In the rows, 128 means zero.
One turn moves every row onto another: examples first, then more rows asked:
J_207: [129 177 113 137 131 116 127 131 126 142 137 182  75 117 114 154 131 125
 119 106 108 130 123 129 127 172 118 112 141 128]
J_277: [ 97 116 116  98 126 100 117 110 124 135 180 108 163 154  86 116  98 129
 110 117 113 129 119 171  87 153 127  91  93 116]
J_220: [ 91 105 122 120 118 113 139 139 159 121 118 107 156 116 119 137 130 134
 137 137 137 129  86 143 118 147 116 120 103 102]
J_162: [122 165 119 140 133 105 113 128 114 161 148 188  82 115  96 148 130 113
 134 114  96 122 131 140 144 162 125 128 139 129]
J_118: [129 157 137 110 145 119 122 109 152 130 139 210 125 126 131 135  93  98
 145 120 110 167 104 127 139 145 135 122  91  95]
J_492: [ 99 106 129 117 121 111 126 122 156 136 137  98 158 126 123 137 125 104
 151 146 127 111 121 130 116 151 114 136  92 127]
J_439: [ 85  86 119 121 128 111 123 122 153 140 122 104 159 111 109 128 122 128
 145 138 130 130 108 139 135 136 125 142 110 124]
J_828: [110 143 131 105 117  99 104  84  87 123 123 173 141 185  96 138 138 116
 116 107  82 132 124 132 118 165 129 111 118 145]
J_783: [109 110 152  93 144 135 113  96 144 158 147 202 109 136 104 115  86 122
 139 108 125 161  98 123 147 146 146 115 110  95]
J_250: [ 84 114 134 121 112 106 123 137 146 136 141  96 150 139 113 119 121 123
 153 133 109 111  99 147 121 168 127 117  84  89]
J_686: [ 97 110 127 123 132 120 135 121 167 121 118  90 144 130 136 113 115 120
 139 125 127 119 118 128 128 165 130 135  96 110]
J_614: [ 84 115 108 132 125  93 128 131 154 142 134 103 157 120 126 116 104 127
 145 123 115 123  89 154 141 159 133 137 102  93]
J_146: [106 120 147  91 128  97 145 120 139 123 142 136 169 139 100 107 101 111
 108 107 121 122  84 178 111 145 140 107 110  76]
J_437: [113 150 116 131 132 128 118 126 120 147 131 176  67 115  94 145 133 151
 114 101 114 141 122 128 132 166 124 104 149 133]
J_621: [133 134 102 147 153  94 133 100  99 119 145 190 146 176  88 135 147 105
 110 135 120 118 131 154 120 140 119 143 131 127]
J_264: [113 129  91 121 133  96 125  79  99 144 156 166 131 191 106 125 113 139
  89  93 123 122 104 138 116 174 124 113 142 137]
J_488: [101 121 114 102 148 106 128  94 145 119 134 106 158 136 118  91  78 129
  99  88 111 144 125 158 121 157 151 119 110 114]
J_852: [ 90 116  93 135 120  96 127 136 151 138 150  99 161 122 119 139 117 132
 141 141 129 127  95 150 115 152 110 124  97 113]
J_676: [124 127 113 117 153 117 108  95 141 173 198 193 118 144 111 129  81 105
 143 129 129 146 125 127 129 149 126 126  98 120]
J_22: [130 156 108 143 146 120 128 122 128 156 154 176  68 124 108 138 123 127
 114 105 122 117 135 128 133 173 121 123 148 131]
J_265: [118 119 121 119 130 106 141  99  99 131 150 181 130 195  88 127 138 134
  93 109 136 110  91 149 106 164 119 105 142 106]
J_256: [114 146 122 105 124  93 124  77 104 132 121 174 137 183 123 124 114 116
 100  82  99 124 100 130 131 178 137 121 138 129]
J_864: [106 111  95 118 152  86 132 106 137 138 160 130 179 120  95 110  88 118
 105 117 127 137 111 183 123 127 135 137 120 114]
J_984: [113 139 138 118 121 123 111 124 110 167 145 184  73 121  81 149 138 130
 129 110 109 122 121 130 133 162 123 109 147 134]
J_243: [114 129 133 116 140 124  98 116 126 147 176 203 121 140  81 140 113 115
 158 148 108 165 123 141 122 134 125 108  78 105]
J_719: [110 133 109 128 145 110 111  85  95 102 104 171 134 172  89 126 142 138
 107 109  92 154 139 138 129 149 137 124 125 143]
J_324: [123 128 117 108 137 102 143 123 140 106 157 129 177 132  98 139 120 107
 108 140 135 129 119 170  79 130 112 106  98 116]
J_994: [114 128 138  93 128 145 110 108 140 136 164 188 106 148 103 145 107 136
 134 127 130 169 108 115  99 154 118  77  86 115]
J_381: [127 154 138 124 130 115 126 121 123 166 142 189  76 120 105 143 127 107
 127 104 113 109 120 127 142 168 126 126 151 125]
J_9: [ 81 101 112 131 129 115 116 123 149 136 144  81 141 137 111 110 114 140
 144 131 117 124 125 140 124 165 128 125  90 115]
J_854: [110 115 113 131 168 142 116 111 144 131 154 193 101 135  91 110  97 152
 131 122 132 182 117 139 136 139 140 111 100  90]
J_327: [113 147 138 136 136 123 117 133 113 152 134 187  69 120  80 132 140 131
 131 110 101 124 125 142 145 160 134 118 144 109]
J_619: [123 150 124 140 137 133 125 135 119 143 149 175  61 131  87 139 142 141
 119 114 120 122 132 134 120 170 119 103 140 117]
J_141: [118 140  89 121 156 127 106  95 149 141 161 185 115 126 124 137  82 138
 128 116 124 189 124 119 127 149 127 113  96 134]
J_244: [138 147 126 122 154 136 138 117 158 126 171 195 105 151 126 129  98 116
 129 127 144 151 110 126 108 161 121 102  90  84]
J_758: [102 105 122 100 143 106 108  96 127 126 146 116 173 129  83 119 105 111
 121 128 106 143 152 161 110 124 134 126  98 145]
J_741: [134 150 114 139 150 110 138 100 110  85 106 184 138 173 105 133 152 117
 103 122 112 137 130 142 116 149 124 129 124 122]
J_735: [110 109 137  99 150 119 142 110 148  93 105 130 167 118 100 110 113 122
 104 115 127 151 118 164 116 122 141 123 114 106]
J_16: [120 111 117 135 151 100 140  96 101 132 134 194 137 176  80 115 136 123
 101 114 130 116 102 159 137 143 133 140 152 104]
J_407: [119 140 153  83 125 107 132 106 143 107 135 118 169 143 120 121 105  87
 117 115 104 122 129 150  95 153 133 109  88 115]

J_828 moves to J_719
J_162 moves to J_327
J_864 moves to J_146
And these:
J_783 moves to J_994
J_852 moves to J_614

One turn moves every row onto another: examples first, then more rows asked:
J_182: [131  99 142 165 115 108 126 196 154 110 129 132 153]
J_767: [101  99 137 150 137 115 102 180 160 130 147 164 162]
J_355: [141 142 117 132 123 138 103 160 125 130 194 136 100]
J_803: [164 124 135 119 128 126 119 168 181 166 178 142 113]
J_211: [181 140 130 135 144 115 126 146 138 143 170 124 108]
J_866: [124 119  97 107 127 128 134 162 161 119 203 139 112]
J_296: [143 164 125 152 117 117 106 151 149 126 120 144 139]
J_900: [140 108 115 141 130 124  99 188 168 128 192 109 166]
J_944: [110 114 117 157 150 117 128 128 150  99 144 147 160]
J_164: [129 101 144 166 135 118 145 130 157 104 135 150 148]
J_180: [140 111 126 132 120  75 133 164 177 130 150 128 165]
J_823: [129  95 125 161 120 127 105 195 158 108 166 114 165]
J_542: [130 117 111 159 109  88 148 164 188 122 161 143 158]
J_151: [152  98 138 104 127 121 122 194 146 113 170 111 128]
J_497: [147 111 117 121 137 142 107 212 151 115 160 128 105]
J_770: [137 119 149 109 120 131  93 187 147 142 146 138 142]
J_951: [143 124 112 134 142 101 138 186 179 131 123 168 113]
J_299: [147 132 102 119 126 105 150 180 180 129 158 157  97]
J_939: [157  95 148 113 147  94 135 173 150 105 172 122 137]
J_113: [142 120 100 144 152 151 104 208 169 129 166 148 114]
J_781: [121 138  86 173 112 143 114 174 173 135 151 155 127]
J_508: [160 109 140 174 123 108 127 187 148 122 119 146 130]
J_695: [121  95 138 130 126 121 100 143 123 109 163 109 136]
J_942: [175 148 124 142 138 133 112 157 127 133 175 127 102]
J_832: [121 114 113 121 126 138 116 160 173 130 209 120 145]
J_245: [140 122  93 117 123 126 131 174 182 128 198 143 105]
J_132: [147 106 160 113 128  86 139 167 158 117 165 127 146]
J_263: [146 112 141 161 126 102 127 188 154 126 118 168 115]
J_66: [130 126 123 137 124 130  87 149 118 114 143 111 144]
J_149: [129 103 123 161 147 110 130 159 192 152 179 170 133]
J_52: [125 112 126 127 123 133  97 146 116 116 150 108 134]
J_736: [148 150 125 168 131 134 149 148 160 124 168 177 110]
J_147: [117 127  98 110 136 129 122 160 172 118 203 130 132]
J_666: [122 121  94 167 123 154 105 182 169 139 163 161 114]
J_611: [144 126 111 159 166 113 144 130 162 123 193 158 136]
J_441: [177 125 149 157 144 116 131 147 150 136 156 108 143]
J_868: [110 107 138 158 146 121 135 133 152  94 140 143 156]
J_791: [166 144 115 140 124 132 111 154 127 137 185 136  98]
J_292: [154 136 119 162 164 117 153 136 161 119 176 163 119]
J_213: [145 108 148 182 112 114 126 182 154 109 127 138 136]
J_623: [106 121 111 161 150 130 108 141 148 100 147 155 161]
J_282: [118 124  98 176 112 114 133 177 189 124 157 165 129]
J_946: [149  91 153 119 137 112 135 182 139 105 169 112 125]
J_500: [121 136  90 171 100 130 127 163 177 123 161 165 125]
J_800: [151 141 126 173 148 119 150 141 163 114 176 173 118]
J_499: [110 136  89 135 153 127 100 151 143 112 159 169 132]
J_486: [145  99 113 141 181 126 126 147 146 121 195 133 134]
J_580: [141 136 131 137 129 134  91 157 124 120 124 120 131]

J_944 moves to J_292
J_486 moves to J_441
J_182 moves to J_282
And these:
J_611 moves to J_211
J_800 moves to J_791
J_113 moves to J_900
J_132 moves to J_263
J_770 moves to J_767
J_781 moves to J_147
J_213 moves to J_500
J_497 moves to J_823
J_355 moves to J_695

One turn moves every row onto another: examples first, then more rows asked:
J_709: [116 167 107 157 140  79 145 160 119  83 104 108 125 110 104 136 155 136
  85  96 130 120 108 169 159 146 122 130 104 142 151  94]
J_306: [ 67 108 103 101 161 108 128 124 130 100  85 168 129 106 121 128 147 159
  71 150 111 135 144 167 117 163 165 122 115 152 147 110]
J_981: [119 144 112 134 188  94 126 130 118 133 117 124 119 139 126  96 133 103
 111 152 149 145 139 186 134 138  98 165 105 154 128 137]
J_556: [142 170 110 151 178 124  96 109 112 105  99 154 119 100 101 122 198 102
  72 135 131 128  98 161 125 153 131 123  80 116 144 110]
J_138: [113 140 117  87 193 135 112 144 108 110  96 130 140  67  97 173 159 130
 121 144 167 129 129 174 112 168 143 122 130 144 152 131]
J_954: [121 127  95  90 129  96 111 109  92 123  83 123 138 115 140 130 128 136
  96 123 117 129 164 147 105 145 125 125 112 115 145  93]
J_293: [102 151 134 122 164  62 137 163  76 104 105 118 127 100  91 111 123 105
 105 123 130 132 144 162 162 115 137 139 123 139 143 123]
J_717: [ 89 141 116  83 160  95 120 126  94 134  54  98 135  84 121 117 166 123
  76 145 149 107 106 146 108 117 125 122 137 107 123  95]
J_26: [ 87 130 117  88 156  96 117 127  97 140  55 104 131  95 130 123 163 122
  80 145 149  98 113 151 111 118 120 122 130 102 112  91]
J_364: [ 94 122 133  92 172  99 159 107 140 101 122 113 107 104  95 110 201 109
 122 139 133 128 133 167 155 132  95 113  81 136 149 123]
J_434: [117 136 114  92 189 131 115 145 103 113  99 131 143  74  90 180 148 135
 115 144 168 133 127 183 110 167 137 127 136 143 155 127]
J_479: [143 171 109 148 173 126  97 108 121 110  93 152 118  98 101 123 193  96
  65 138 138 128 109 158 118 161 121 128  81 126 145 113]
J_491: [ 98 109 141 100 138  99 118 120 118 115 114 161 115 133 120 118 137 110
  42 145 121  84 120 162 101 146 142 127  94 152 146 130]
J_6: [119 127  96  98 135 108 111 109  99 122  76 120 136 122 135 131 125 122
  98 126 108 134 161 141 103 140 124 128 108 117 137  94]
J_808: [ 95 144 135 109 162  74 146 128 108 110 139 107 143  94  98 152 166 126
  99 121 145 115 105 139 159 165 120  86  76 115 155 131]
J_480: [111 111 121 124 149 107 143 143 122  97 103 124 149 123 121 121 153 129
  67 183 154  72  82 193 128 143 151 111 128 123 131 149]
J_389: [134 140 112 144 190  61 103 125 113 121 106 147 105 124 114 126 139 121
  66 184 150 146 130 157 126 171 131 131 114 124 121 105]
J_98: [137 145 118 146 195  57  96 118 106 122 103 141 107 123 112 129 141 116
  65 175 145 138 133 153 141 163 126 132 119 131 123 100]
J_947: [ 93 114 127  96 168 103 165 105 147  89 118 105 109 105 105 105 193 112
 118 143 127 128 139 164 149 135 103 107  79 136 146 124]
J_114: [109 102 113 118 151 106 140 142 118  96 108 119 153 125 116 126 156 121
  74 181 147  64  82 191 124 146 139 117 130 117 130 142]
J_484: [ 94 112 127  93 173 107 156 110 140  96 120 102 108 100 100 101 194 107
 125 141 126 132 140 157 148 140 104 111  81 128 150 117]
J_232: [114 161 115 152 134  72 147 165 120  81 101 110 125 115 112 130 163 131
  73  96 137 119 103 169 149 152 125 133 108 145 162  96]
J_629: [ 90 133 123  86 154  99 129 126 102 135  52  97 132  89 122 112 167 128
  77 147 145 102 111 144 119 111 121 120 129 104 122  90]
J_644: [131 171 116 147 168 124  92 105 112 104  88 149 117  92 102 119 201 101
  59 134 137 130 103 157 117 155 125 124  84 121 145 107]
J_85: [ 69 107 110 108 158  98 137 123 132 106  82 157 128 101 121 124 146 160
  78 157 111 140 147 162 108 163 166 119 116 151 139 105]
J_281: [115 138 138  65 155 105  93 136  94  86 113 101 132  85 132 154 155 118
  87 135 159 112 116 178 138 137  86 126 145 137 147 102]
J_594: [118 114 117 125 152 108 139 144 116 101 100 120 155 125 118 121 154 115
  74 185 147  73  83 191 125 138 142 117 132 122 130 156]
J_723: [122 131 115 143 185  99 119 132 124 124 110 121 124 141 125  99 128  99
 123 148 154 145 146 186 130 140 104 152 106 151 128 141]
J_745: [114 150 136  68 152 103 102 144  97  90 101 104 133  87 136 157 157 119
  83 124 161 113 119 178 135 144  79 135 143 138 152 113]
J_540: [110 134 112  85 187 131 111 148 105 112 100 130 148  69 104 170 154 129
 121 136 165 123 129 188 116 159 147 124 139 150 159 128]
J_821: [135 172 113 142 173 124  84 114 110 102  91 144 116  94 104 121 197  99
  60 137 146 125  98 161 127 156 124 127  78 122 149 116]
J_689: [ 68 110 109 112 160 100 138 132 137 100  91 160 134 106 120 128 141 167
  73 149 111 141 143 160 115 171 158 123 117 154 144 112]
J_294: [ 68 112 106 107 161 104 141 128 133 105  90 165 126  94 125 137 144 160
  68 152 107 138 142 162 115 173 154 113 111 149 145 109]
J_370: [134  90 122 122 180 130 121 130  98  74 114 145 135  97 100 138 143 110
  99 144 140  73 131 186 138 160 121  80 121 137 153 127]
J_907: [125 137 113 134 192 104 124 128 118 130 111 117 124 137 123  97 130 100
 118 145 159 147 142 183 122 134  99 159 111 149 129 138]
J_49: [103 109 143 105 145 102 124 116 121 107 105 163 111 128 115 119 152 113
  36 150 121  81 121 164 104 152 135 137  88 155 156 131]
J_573: [138  85 126 127 176 139 129 134 115  76 119 131 139  97 103 141 147 111
 103 140 133  80 131 186 142 156 116  83 123 134 152 124]
J_338: [127 153 142 113 163 108 107  92 138 107 120 151 137  91 109  97 177 115
 101 176 143 118 114 168 152 131 152 105  99 106 173 136]
J_560: [109 136 113  89 188 137 115 149 107 108 104 128 148  70  97 164 149 132
 124 144 172 128 126 182 115 167 144 118 138 139 151 134]
J_93: [ 95 154 132 124 162  64 134 158  75 105  96 106 122  97 102 101 126 116
  98 127 128 136 140 166 161 112 145 136 130 141 143 124]
J_212: [128 142 113 137 180  99 126 132 122 125 109 115 122 144 123  98 133 102
 110 143 149 145 144 184 130 133 100 167 114 150 125 142]
J_720: [ 95 136 123  88 157 101 119 117 104 143  58  99 129  83 122 113 162 126
  76 149 141  99 114 149 114 104 120 124 135 103 121  99]
J_956: [111 114 124 119 153 108 149 142 113  92 103 119 148 130 121 123 149 122
  78 181 140  72  82 192 130 132 142 118 134 117 134 152]
J_173: [ 98 122 136  97 175 112 161 102 143  93 113 109 112  98 105 104 198 105
 117 139 126 122 131 160 150 131  98 110  78 135 149 120]
J_470: [ 86 138 132 110 165  72 148 136 109 107 131 106 142  81  90 154 162 128
 106 125 155 122 105 144 146 165 115  84  75 116 152 124]
J_694: [117 166 114 155 134  87 151 165 117  77 104 108 127 113 109 136 153 132
  78 101 141 116 104 175 151 155 127 134 108 146 157  98]
J_746: [130 149 141 111 162 102 104  93 139 106 127 160 139  88 116 101 175 115
  97 179 137 123 127 165 160 131 141 113  90 106 167 126]
J_798: [113 157 116 152 139  86 155 161 115  76 103 106 129 112 108 138 161 137
  80  95 134 128 109 171 156 155 115 132 102 148 154  94]

J_947 moves to J_689
J_114 moves to J_981
J_798 moves to J_480
And these:
J_281 moves to J_746
J_821 moves to J_720
J_470 moves to J_49

